128 stands for zero in the data rows.
Here are some points, one per row:
141:102:188:117:110:125:135:120:122:124:98:132:99:149:136:162:112:164:186:111:86:130:86:158:161:128:105:101:108:141:156:120
103:72:136:104:143:99:80:150:145:128:159:71:97:93:94:172:139:171:137:143:107:115:71:175:127:128:140:103:134:122:143:108
158:149:157:136:162:116:72:165:115:116:89:127:122:92:142:107:88:168:104:107:117:87:44:122:142:106:117:120:171:109:103:122
127:115:175:148:171:100:118:129:98:167:94:132:105:123:116:115:179:154:116:156:172:75:126:169:95:104:76:50:156:108:123:129
130:116:95:137:143:155:102:103:145:171:150:95:82:84:121:136:130:159:115:140:137:114:148:131:106:140:101:100:109:124:111:82
122:170:160:165:112:124:100:142:143:208:129:119:122:114:103:150:141:189:128:135:116:109:129:140:73:82:99:57:66:120:98:160
93:171:172:153:130:153:109:118:137:147:143:152:88:113:127:81:111:216:145:142:119:90:89:154:99:146:94:70:95:126:115:134
154:129:158:150:114:149:117:120:131:125:136:133:123:83:105:115:143:115:115:147:115:110:95:103:114:73:112:73:132:137:115:147
125:113:99:127:178:137:83:103:131:174:130:50:106:128:130:108:83:191:138:124:127:99:147:144:68:161:92:64:152:151:142:207
158:164:182:166:70:155:156:47:78:181:117:169:129:51:127:45:89:81:73:104:146:136:142:92:87:111:180:71:144:136:144:117
102:109:160:133:84:107:91:127:133:98:129:85:85:128:130:112:123:191:164:171:117:86:72:158:109:108:92:104:120:146:109:102
74:117:119:180:122:67:84:111:83:163:100:97:45:122:147:101:97:96:58:142:100:105:106:136:164:145:23:49:207:94:134:99
156:120:115:175:149:96:114:86:98:148:106:87:94:80:161:113:105:106:121:161:110:94:105:146:131:150:105:127:166:107:172:81
91:111:116:101:189:125:133:125:148:170:99:95:93:89:109:94:106:190:175:104:151:88:137:88:67:195:104:63:112:115:185:132
173:101:108:154:131:119:111:136:112:141:140:112:118:79:129:64:128:135:184:158:132:101:83:160:99:154:86:90:172:89:99:125
137:92:119:94:98:141:83:119:137:192:130:100:92:107:125:137:117:208:109:90:146:81:165:171:104:174:104:100:149:106:189:153
176:126:126:146:119:150:103:123:135:164:93:111:79:125:94:171:105:135:151:136:78:94:140:121:113:76:95:102:151:114:120:127
139:57:147:125:133:128:95:123:131:135:152:128:115:80:140:112:114:122:143:138:94:144:107:121:101:113:52:123:174:99:155:89
141:97:172:140:148:176:137:95:117:144:109:91:103:100:135:136:101:159:154:149:96:105:99:125:108:108:112:117:150:117:147:137
159:135:157:157:142:152:82:130:130:148:156:123:88:128:119:118:93:127:138:109:91:81:84:138:84:162:104:73:164:98:121:139
126:136:149:148:111:166:94:117:133:134:117:135:96:111:92:92:118:208:137:128:90:125:64:150:116:91:123:57:112:69:116:90
138:136:149:122:147:142:119:125:119:159:124:68:73:107:130:103:133:115:148:129:88:107:87:125:142:146:100:104:158:94:164:121
115:150:180:152:161:108:118:126:137:136:42:84:93:129:170:129:167:168:148:117:73:89:79:174:110:127:55:59:155:85:121:158
94:119:129:144:129:163:123:162:130:200:106:108:122:98:152:100:122:138:107:155:112:118:100:132:110:132:72:65:103:150:120:159
124:125:120:181:127:144:90:39:122:157:105:116:117:169:101:115:88:237:179:161:177:48:153:100:135:118:184:29:163:104:189:233
121:115:127:100:161:105:105:122:160:150:180:129:107:96:104:121:131:126:127:153:98:111:95:142:145:90:83:136:120:102:108:90
110:115:176:127:134:103:109:143:157:135:151:121:119:88:135:155:104:111:141:143:93:137:115:137:124:100:94:92:131:134:106:133
122:133:166:150:158:127:106:112:128:122:132:129:131:124:114:121:114:87:123:150:127:129:111:155:120:122:117:136:153:145:113:117
138:110:127:137:115:124:120:121:168:147:145:96:117:99:74:128:118:181:174:199:102:106:136:136:125:105:117:62:115:105:123:117
136:170:171:212:134:84:109:120:83:128:42:109:95:70:173:72:123:233:134:170:79:95:98:160:134:85:47:38:153:142:101:128
121:142:198:156:155:125:107:145:145:152:155:95:113:105:144:134:96:125:137:152:135:104:148:160:96:126:98:79:146:111:109:128
129:118:171:135:118:124:144:132:92:141:148:160:94:106:129:127:117:126:169:113:118:71:79:119:140:113:123:106:138:115:133:115
136:31:106:123:104:123:62:90:140:78:198:149:107:129:77:203:76:84:218:111:139:115:159:150:101:155:181:166:190:106:133:128
144:71:118:140:105:111:128:101:119:119:125:93:85:83:132:140:104:114:126:147:105:129:102:179:61:90:122:58:146:151:137:104
160:135:150:158:101:161:123:117:142:128:156:153:119:106:146:126:143:113:130:134:102:126:117:120:116:87:94:80:126:122:159:101
116:80:95:125:109:166:153:184:121:134:133:56:99:112:100:109:112:168:144:134:106:117:106:188:142:104:108:136:165:122:129:64
117:109:144:230:183:93:118:164:149:178:78:114:93:92:132:93:163:185:124:154:58:123:37:168:117:106:77:30:138:111:114:173
115:141:153:106:185:110:100:96:126:209:127:112:154:136:123:179:76:142:129:156:107:129:82:194:126:162:70:77:178:131:158:146
94:155:144:116:127:136:81:108:85:117:90:127:170:66:129:160:132:128:171:150:88:34:129:136:128:96:125:53:106:82:138:82
121:123:113:154:147:164:106:73:147:182:107:139:75:125:127:102:61:148:116:105:106:68:100:152:116:129:100:114:124:83:135:118
124:113:44:125:159:120:117:126:115:195:150:38:71:145:141:110:69:222:115:146:134:89:174:134:39:200:124:58:125:135:168:174
135:123:157:136:115:156:115:103:50:103:132:121:87:116:117:129:125:98:150:144:73:143:132:124:103:96:109:99:108:99:148:118
128:127:124:153:100:117:88:68:122:153:125:50:121:132:144:134:96:221:148:154:105:74:127:108:43:155:121:74:147:123:158:156
142:134:167:147:117:153:131:104:100:117:93:110:112:98:129:94:151:206:120:156:118:123:89:152:138:106:73:69:152:100:104:141
112:88:122:105:117:140:96:135:169:131:130:115:100:101:141:126:148:165:117:168:102:168:108:133:121:130:150:78:159:103:82:117
127:149:121:137:139:111:80:135:137:135:136:131:84:101:107:103:128:121:149:132:111:125:112:138:95:87:135:99:140:96:148:85
144:107:136:188:118:136:104:91:145:128:157:136:95:108:154:164:118:118:147:139:106:104:122:177:139:96:163:100:148:125:97:104
123:75:151:169:115:174:66:158:129:191:132:116:112:120:126:112:140:125:176:109:76:112:83:110:139:62:85:128:118:132:133:100
123:83:125:95:181:135:96:116:180:137:127:96:101:128:97:143:131:122:144:126:114:130:143:159:107:139:66:150:134:123:115:99
143:132:88:84:131:141:101:130:128:224:131:79:63:89:133:134:87:212:112:186:127:51:164:136:41:222:93:97:104:108:175:222
157:114:148:159:92:137:84:105:144:116:121:141:115:59:102:137:123:90:118:142:112:120:109:137:118:146:110:93:173:130:112:116
124:109:170:135:124:121:127:102:127:109:126:97:87:106:119:76:100:140:130:109:104:98:141:155:135:80:95:91:138:138:139:117
140:126:171:148:113:151:132:89:168:132:156:87:92:110:95:157:103:120:144:119:121:74:132:148:143:163:123:55:167:108:155:160
132:134:143:162:114:122:77:142:164:121:139:137:100:161:151:160:89:124:112:111:124:89:141:154:115:91:127:94:111:114:132:70
133:100:79:114:116:153:109:96:123:93:184:73:55:103:119:189:51:58:167:109:164:133:125:122:94:141:140:155:148:111:117:124
148:118:143:102:88:139:54:100:119:114:166:129:97:123:80:159:122:133:175:112:114:116:133:133:110:124:138:134:138:123:117:136
95:61:88:169:106:146:54:83:103:113:167:146:123:93:106:162:76:148:170:93:51:91:162:134:63:177:139:152:175:140:114:157
148:129:155:142:92:166:141:90:126:125:125:141:113:111:124:132:140:132:118:176:104:82:123:116:106:100:142:119:177:135:131:100
129:159:126:175:99:115:156:105:173:203:66:76:111:75:156:62:121:143:86:149:105:113:127:124:117:153:73:75:129:105:96:158
160:78:115:100:105:76:101:82:130:108:208:100:95:131:92:175:84:99:158:116:129:152:155:114:88:142:149:167:125:101:135:111
145:152:96:127:111:144:140:123:139:129:124:72:82:103:120:101:104:67:135:155:140:108:120:188:124:90:77:136:161:121:148:138
142:71:175:187:160:143:88:113:153:122:113:107:88:131:114:153:140:151:128:170:131:77:96:132:124:101:63:134:136:86:98:101
139:173:135:168:150:174:120:114:144:119:153:109:122:111:122:150:165:126:169:134:127:126:114:131:114:88:98:124:114:74:126:109
102:164:150:156:81:123:124:117:104:151:88:81:98:74:139:116:117:201:176:135:108:124:107:114:137:103:96:91:186:136:137:167
119:123:149:139:153:137:81:106:168:149:146:87:98:132:103:113:139:121:129:152:121:106:87:161:111:146:120:123:93:131:161:161
These points spread out most along one direction. Take the direction at right angles to it along which they spread out most. Go by this last direction. For each point below, how far along it does it lie, from 0 to 99? The average is 50, and the first point in the table lies past the average. One standard deviation of the points above along it is 16.
155:99:86:158:98:78:106:105:115:100:130:100:92:116:140:142:123:113:137:136:91:95:79:157:150:122:135:95:138:125:127:94 60
131:113:123:177:128:139:117:71:158:193:108:92:79:108:141:94:140:124:109:140:100:111:85:187:103:123:80:67:118:88:126:111 54
116:157:133:118:140:150:106:78:154:147:155:143:93:115:131:110:143:154:143:126:119:94:98:92:97:130:98:80:172:141:120:126 48
153:166:41:141:18:169:177:48:93:137:153:156:139:75:168:84:98:94:63:106:182:98:147:64:94:137:105:145:80:152:132:132 43
121:72:79:104:150:128:79:85:122:214:140:64:74:111:139:95:61:240:171:133:157:34:140:153:98:167:144:30:158:124:165:197 0
153:88:86:172:110:82:100:115:179:177:113:160:103:87:168:131:101:152:176:146:195:96:95:209:142:77:120:79:175:141:98:68 60
144:86:88:54:135:116:72:129:118:114:216:95:86:156:65:210:142:123:220:109:90:103:162:154:105:115:146:164:107:139:60:95 43
131:111:141:104:106:139:86:170:150:82:136:132:62:118:115:190:119:133:164:140:100:122:146:164:102:134:137:149:129:111:157:121 49
134:177:147:198:110:156:125:129:124:82:159:162:113:90:110:151:115:138:96:114:118:104:94:109:137:75:111:106:119:116:132:110 72
153:110:108:108:111:174:66:104:122:120:184:63:113:105:90:170:128:138:180:88:115:98:168:144:121:140:167:137:165:153:140:90 38
